128 stands for zero in the data rows.
Here are some points, each followed by its number:
[126 108  99 124 159 161 121  99 197 173 182  93 147 110 153 149 122 128
 212 105 149 176 116 158 158 189 226 171 106 239 166 108 179 154 129 233
  77  93 108 156 172  84 117 111 146 122 121  80] 0
[156 141  11  99 152  55 166 133 150  64 120 154  73  54  72  99 155 153
 157 201 166  84 183 215  87 112  39 202 144  69 133 117 178 146 105 110
 193 141  95 159 171  96 154 116  75 155 112 122] 1
[100  79 137 133 147 177 103 130 167 117 145 128 158 165 120 139  83  82
 112 124 111 104 124  74 127 156 126 107  95 121  77 107 118 119 104 125
 113 122 139 119  91 157 101 118 137 161 131 130] 2
[102 169 187  90 155 184 120 162 178 180 187 154 168 112 203 220  87  81
 198 112 110 133  40 134 216 255 202 104  72 183 157 108 172 145 105 189
  43  61 115 166 123 136 124 128 178  79  48  51] 3
[ 89 124 108 124  89 139 176 113 117 150 193 150 142 177 120  86 141 132
 100  83  79 128  67 112 144  96  99  33  92 146 111 163  74 105 124 110
 131 148 135 135  95 191 100 212 227 140 166 109] 4
[171 134 114  89 176  87 118 134 120 153 107 146  75  98 147 136 122 150
 193 154 122 125 163 129 123 129 130 150 154  92 115 175 128  82 103 126
 176 132 118 159 157  74 129 153 122 128 170 136] 5
[206 112 234 158 163  63 124 169  78 163  85  83  90 255 210 158   8 205
  42 118 131 159  94   0 219 147 135 151 176 123 146 108 111 170 190 165
  52 117 188 103  91 170 139 145 161  82 151 152] 6
[ 87 137 146  99 140 198 138 143  96 128 117 184 180 149 134 112 165 118
  66  55 101 117 111 110 138 138  93 108 132 153 149 146 126 197 148 156
  92  80 152 153 126 185 151 116 181 163  77  54] 7
[ 94 133 114  94 117 161 140  91 118 123 124 128 125  81  75 144 184 164
 132 173 127 119 156 169 115  92  54 169 122  98 114 101 146 105  89 115
 225 170  84  76  71  85 129 147 103 190 121 158] 8
[120  62 180 187  45 176 196  82  75  61 114 160 193 221 107  77 104  81
   0 107  90 111 144  27 117  57 154 102 154  54 132  84  52 174  90 100
 105 108 197  23  82 200  77 224 129  61 199 245] 9
[104 133 142 143 117 126 141  87 130 121 179 119  98 119 139 128 109 118
 132 135 130 101 113 111  99 142 178 131 162 132  80 113 123 103 102 132
 115 105 168 153 118 125 113 155 174  96 107 103] 10
[142 119  74 159  66 148 102  99 108 153 192 176 173 121  85  80 163 102
  78 118  90  54 167 164 125  73 131 104 100 124  88 148  82 129 120 121
 126  70 167 124 165 134 181 151 118 114 145 138] 11
[ 19 161 141 103 166 132 110  96 126 228 160 183 206 117 159 112  89  84
 226 125  97 146  69 179 152 222 209  71 118 188 178 142 132 114 106 147
  57  38 157 156 144 118 102 132 188 129  71  49] 12
[124 145  99  71 192 156 117  73 179 117 142  63 130 103 107 160 108 165
 195 176 156 155 138 151 131 175 153 188 125 121  86  78 205  92 114 159
 193 195  57 150 151  67 158  89  56 138 125 176] 13
[124 105  83 135 106 166 177 133 172 119 161 147 142 103 158  93 110 107
 146 119  93 143 162 196 128 125 192  49  83 133 112 177 136  72 121 113
 124 122 115 114 153 175 108 129 141 105 124  91] 14
[129  64 124 133  76 171 157 104  48  47 152 183 190 189 142  83 160 153
  29 110  72  23 134 166  81  45  77  31 123 107 148  68  66 185 122  58
 161 116 226 105 105 194 164 172 216 132  99  85] 15
[128 171 163 108 128  91  87 116 194 147 190 153 134 156 145 163 101 113
 169 107 174 142 113  56 114 177 231 143  98 158 143 101 160 129 151 165
  59 130 148 212 138 146  94 143 184  90 190 101] 16
[138  76 184 181  51 208 198 125 106  90  90 194 138 175  93  75 212  88
   9  93  81  97 153  64 132  20  79  33 130  86 156 108   0 190  83  91
 130 187 217  87  75 226 109 208 167 121 164 204] 17
[120  71 167 147  90 206 155 111 121 127 113 113 159 183 120 172 190  79
  74  77 104 104  95 112 132  93 112 101  82 115 159 125  53 211 134 117
 132 128 191  70 111 225 129 144 159 138 162 110] 18
[ 68 176 157 102 175 139  78 141 153 199 126 176 172 123 122 179 138 117
 204 149 156 169  23  79 181 222 221 133  75 173 151 126 203 169 104 246
  55   0 115 136 170 123 132 116 154 111  85  55] 19
[ 98 115 104  81  69 190 157  96 148 109 123 186 142  59 185 123 171 111
 172  95 157 103 115 169 174 161 109  22  63 161 104 137  97 158 153 110
 128 161 118 109 182 139  96 114 154 142 111  59] 20
[151 103 129 137 106 129 101 163  98  94 121 146 121 103 143  78  99  89
  90 126  70 124 116  56 148  75 150  72 139  97 135 203  96 164 136 112
  40 111 177  73  70 205 116 183 118  86 176 117] 21
[192 168 154 102 185 148 125 119 151 213  63  75 151 104 137 196  95 120
 174 159 110 208 144  99 140 180 217 171 113 137 114 115 110 107 176 163
 101 144  45 100 142 154  77  90  94 119 154 142] 22
[ 60 105 181 117  63 204 157 160 119 172 152 176 201 130 110 167 112 105
 103  84 115 103  67 121 163 142 166  83 121 146 158  64  86 120 120 138
 149 123  98  96  87 188 198 117 133 101 101 119] 23
[104 143 106 105  69 132  83  96 139 168 140 148 158 147 102 149 119 111
 114  76 136 116 108 130  97 129 104 141 124 151 131 149  88 180  81 154
 119  81 157 162 153 146 146 161 187 124  73  91] 24
[ 35  99 210 163 134 153 110  87  99 208 155 109 169 166 109 198 132 105
 101 117 198 170  77  66 135 157 127 112 150 144 124  95 109 130  88 128
  71  80 149  94 129 162  79 104 148 127 106 129] 25
[ 63 142  58 102  97  93  96 144 128 100  93 138 100  85 143  92 158 161
 170 158 131 130 175 236  96 126  44 207 112 121 119 123 157 124 151  59
 157 185 117 146 142  84 154 139 100 185 124 129] 26
[116 153 225 159  81 244 169 121 139 111 166 140 145 131 126 156 158  92
 133 131 102 104  62 116 132 195 143  63 178 144 149  86  71 169 126 147
 122  86 129  80 133 221 136 197 128 144 108 120] 27
[165 132  69  78 154  82 124 174  88 131 106  64  85  88 162  75 138 145
 139 161 110 177 151 106 172 187 169 120  98 156 119 198 177 145 161 138
 103 114  35 110 121 105 119  59 160 167 133 109] 28
[188 126   0 129 119  48 155 135 117  95 172  64  41  50 119 105 138 171
 136 142 153 159 197 213 103 122  67 168 116  99 125 172 219  66 160  99
 184 184  83 140 192  22 154 142  52 147 117 144] 29
[209 113 154 201 178  37 110 108 124 141 140  96 146 170 158 124  71 156
  48 143  75 164 122   0 139  72 182 181 147  57  90 169 104 131 152 118
  58 133 172 155 137 122  83 130  97 152 180 218] 30
[126 145 128 131 175  85 103 140 131  70 100 184 149 129 175 138 130 163
 162 128 161  95 131 173 115 158  83 134 155 211 181  95 139 113 170 154
 130 104 106 152  91 115 120  72 173 116  82  96] 31
[177  53  18 119 134  31 143 161 105  94  87  62  43 126  69  87 138 227
 127 209 110 142 197 157  42  74   9 241 100  53  45 103 210  41 115  98
 205 185  40 169 118  31 148 136  36 111 195 200] 32
New points follow, each followed by the number of its nearest point above.
[120 122  73 187  93 140 145 120 117  97 186 170 139 129 153  42 172 131
 145  84 116  78 144 181  61  65 102 128  97 154 177 131 130  88 172  61
 191 153 189 129 149  97 123 193 168 111 161  94] 11
[105 172 108  74 136 172 143  99 170 145 135 135 161  80 166 131 124  96
 140  97 128 110  92 151  84 148 184  28  91  90 114 199  86 130 105 153
 106 104 131 113 175 164 140 136 168 145  90 124] 14
[130  96 127 130  36 139 194 146  87  94  92  27 137  83  66  87 131 128
  75 114  21 153 171 167 124  75  86  54 114  66  52 172  81 110  89  43
 120 207 126  63 120 211 102 204  87 140 162 193] 21
[114 150 110 155 133 156 158  39 108 113 171 107 150 148  85  26 193  68
 107 100  77  66 108 184  67  24  96  76 141  74 126 105  64 124 103  99
 143 211 184 128 110 118  89 159 136 106 143 164] 11
[106 102 125 124  81 148 133 126  81 122  76 122 131 151  92 147 142 201
  36 131 134 112 113 157 137  49  53  91  91 102 107 107  85 115  78 130
 176 177 112  93 129 141 125 156 125 119  99 172] 8
[100 165 130 155  83 143  93  92 178 127 177 193 181 142 152 127 159  90
  97 131 112  73 183 148 104 138 127  77 134 140 149 124  95  94  87 141
  86 148 163  91 106 108 100 156 210 101 152  97] 10
[142  82 112 146  91 171 146 127 111  92  89 162 161 128 135 160 101 115
 174 126 114 136 114 134 132  82 136 100 138 103 180  62 102 137 107  74
 129 147 118  79  99 145 108 145 159 160 116 127] 2
[ 94  99 100  47 209 135 110 163 177 139 100 136 112  84 119 147 118 173
 209 157 177 143  83 201 147 255  63 137 198 182 161  87 224  74 169 133
 115  80  53 182 102  74 168  39  74 171  62  76] 31
[ 88 147 166 149 137 208  97 117  88 152 145 140 123  84  84 115 171  93
 143 187 169 107 126 203 131 102  49 128 128 173 157  98 165 108  84 116
 210 137  61 119  91 130 124 142 142 107 108 118] 8
[224 166 118 115 177 115  87 112  95 143 131 134 107 159 141 129 150 108
 199 184 135 133 178 130 118 118 164 147 173 104 137 150 133  95 125 147
 124 107 153 154 148  98  87 104 135 123 155 167] 5
[228  98 156 167 106  45 146 178 135 109 125 135  76 232 165  88  78 139
  26 144 127 100 196   0 144  53 153 176 147  54  93 107  99 153 148  89
  38 138 178 143  75 119 110 138 153 132 208 174] 30
[104 140 182 102 157 158 136 181 109 134 114 227 156 152 156 174 132 123
 131 103 142 103 156 118 157 200 136  89 115 159 191  84  94 167 129 150
  52  65 136 147 105 151  87  52 210 162  62  35] 7
[ 77 125  81 198  79 160 145 131  98  63 130 196  92 167 104  29 219 116
   0  88  85  37 155 181 106  41  40  16 147  92 147 126  84 148 181  12
 170 157 192  99 104 174 151 176 194 126 119 116] 15
[173 121 210 105 200  15 107 104 152 168 133  67  70 141 108 125 110 186
 134 166  91 176 173  87 151 130 152 230 118  81 130 142 190  83 104 159
 132 117 125 153 150  13  87 119 121 151 146 158] 5
[163 124 110 142  91 114 127  93 118 158 144 117  79 119 138 130 144 135
 145 123 133 134 140 134 151 169 140 197 155 106 128 237 124  95 122 106
  81 100 118 126  99 101 141 147 129  98 167 167] 5
[129 129 103  89 188 147  92 198  98 170  64  87 156 102 100 224  72 148
 159 170 188 186  79  71 159 189 146 162 114 160 111  76 177 122 165 200
  81  86  83  95 102 125 123  41  85 177 121 157] 22
[151  69 181 151 131 144 132 118  94 164  71  83 154 175 106 135 108 144
  99 130 142 155 127  81 155 118 162 125 110  65 107  98  50  97  99 116
 107 141 111  90 151 186 108 102  83 146 169 203] 2
[ 77 179 100  87 125 121  94 154 150 134 137 185 113  84 159 196 163  99
 170 121 154 126 124 175 144 177  84  57  89 194 189 107 220 108 163 172
  98  79 116 100 140 128 132  87 136 119   9  68] 31
[177 163   0 105  98 130 154  60 119 118  94  84  53  98  57  75 182 173
 157 123 145 155 169 255  96  66 106 151  87  83  85 191 166  94 137  67
 241 214  93 117 246 109 100 125  73 138 121 171] 29
[136  99 127 125  81 182 140 137 154 142  74  97 152 135  77 108 143  96
  97 139 133 101 152 137 135 118 135 113 122 113 119 109  79  90  89 110
 158 171  95  64 112 203 139 141 126 149 116 170] 2
[153 116 111 152 176 110 132 155 150 133 110 124 115 127 127 110 122 103
 123 144  92 148 175 157 141 107 169 171 112  92  83 209 117  96 117 134
 182 105 107 149 173 109  94 156 125 106 222 149] 5
[ 91 141 109 124  56 134 174 134 128  30 139 160 130 165 185  64 122 130
  41  62 134  93 106 142  78  85  79  80 105  74 167 121  74 175 113 109
 138 159 185 136 112 192 132 147 160 153 125 125] 15
[ 76 104 162 118  85 155 126 143 143 119  77 239 206 167 169 114 129  62
 114  18 124  96 113 143 121 123 112  21 112 183 179 105  58 198 150  98
  37 106 181 138 139 183 142  65 215  90  27  39] 7
[120 140 148 127 110 176 118 177 103 103 128 109 124 129  89 113 127 130
  81 145 113 113 136 136 151 133  91 147 151 139 149  89  97 139 163 113
 132 144 134 147 119 197 159 101 119 214 134 142] 2
[123 156 132 113 147  93  62 108 126 161 169 135 163 149 178 124  88 163
 170  92 165 119 124  90 120 157 142 113 164 186 153 114 142 144 188 174
  86  99 157 141 150  98 141 102 168 121  99  61] 31
[144  95 103 220  31 124 177 129  96  73 170 173  80 190  99  37 208 108
  56  85 105 103 165 126 116  30  13 103 140  74  92 163  56 123 159  56
 157 168 170 130 106 195  96 182 132 105 181 155] 17
[144 108 118 154 133 104 194 124  92 116 113 141  79 125  98 122 130 158
 115 102 121 104 163 107  91  68  53 130 175 117 139 150 137 146 176  54
 134 158 152 131 128 114 156 119 112 135 111 175] 5
[111 114 121 158 153 161 128 113 174 167 192 149 163 180 125 144  98  98
 110  99 115 175 105 130 109 107 181  67 117 163 189 113 159 162 137 117
  55  84 181 163 101 130 117 148 151  89 114  77] 10
[179 111 135 153  83 169 133  73 131 141 170 199 113 184 121  95 145 132
  39  66 110 105 120 134  52  14 126 118 121  72 124 179  49 131 133 117
  65 145 225 112 115 163 134 175 168 111 150 139] 11
[127 101 112  49 111 140  93  95 168 117 129  93 149  47  82 122 125 107
 255 188 180 148  74 199 111 158 151 160  88 146 111 131 173  68 144 145
 191 132  52 152 129  88 172 104  91 170  54 129] 13
[ 55  81 151 209  41 173 108 131 104  96 156 186 134 165 106  79 217 155
  74  66 120   5 126 206  92  87 101  64 145 120 163  94  66 153 121  92
 134 153 182 145  63 162 165 109 201 141 114  75] 15
[116 165 181 102 237 114 116 167 169 199 136  56 165 120 134 196  56 124
 249 191 213 192 112 108 183 255 207 206 136 212 116 103 218 133 131 205
 121  99 132 144 124  26 125  39  76 119  83  52] 0
[140 130 102 138  99 140 161 121 112 115 112 103 161  56 116 116 136 163
 135 137 152 125 173 100 115 103  99  88  83 144  78 168  69 115 114 127
 218  93  85  56 120 144 184 128 100 127 167 149] 8
[152 128  86  81 144 123 124 135 145 129 128 117 150 139 143 107 165 151
 143 131 122 147 101  88 157 146 152 129 105 158 135 131 149 118 113 121
 132 137  73 111 108 124 121 120 150 163 139 105] 28
[125 126  61 106 120 150  56 127 139  47 113 138 134  89 114  84 188 172
 146 160 114  91 174 227  97 140  41 164 175 116 136 168 179 102 104 104
 199 123 114 194 155  65 205 165 112 160 112  82] 26
[166 130 164 120 189  99 105 178 126 137  60 163 123 173 229 169  45 144
 121 135 139 188 136  12 197 202 206  92 125 117 103 128 111 116 219 183
  49  87 152 127 113 167 125  61  98  88 120  88] 6
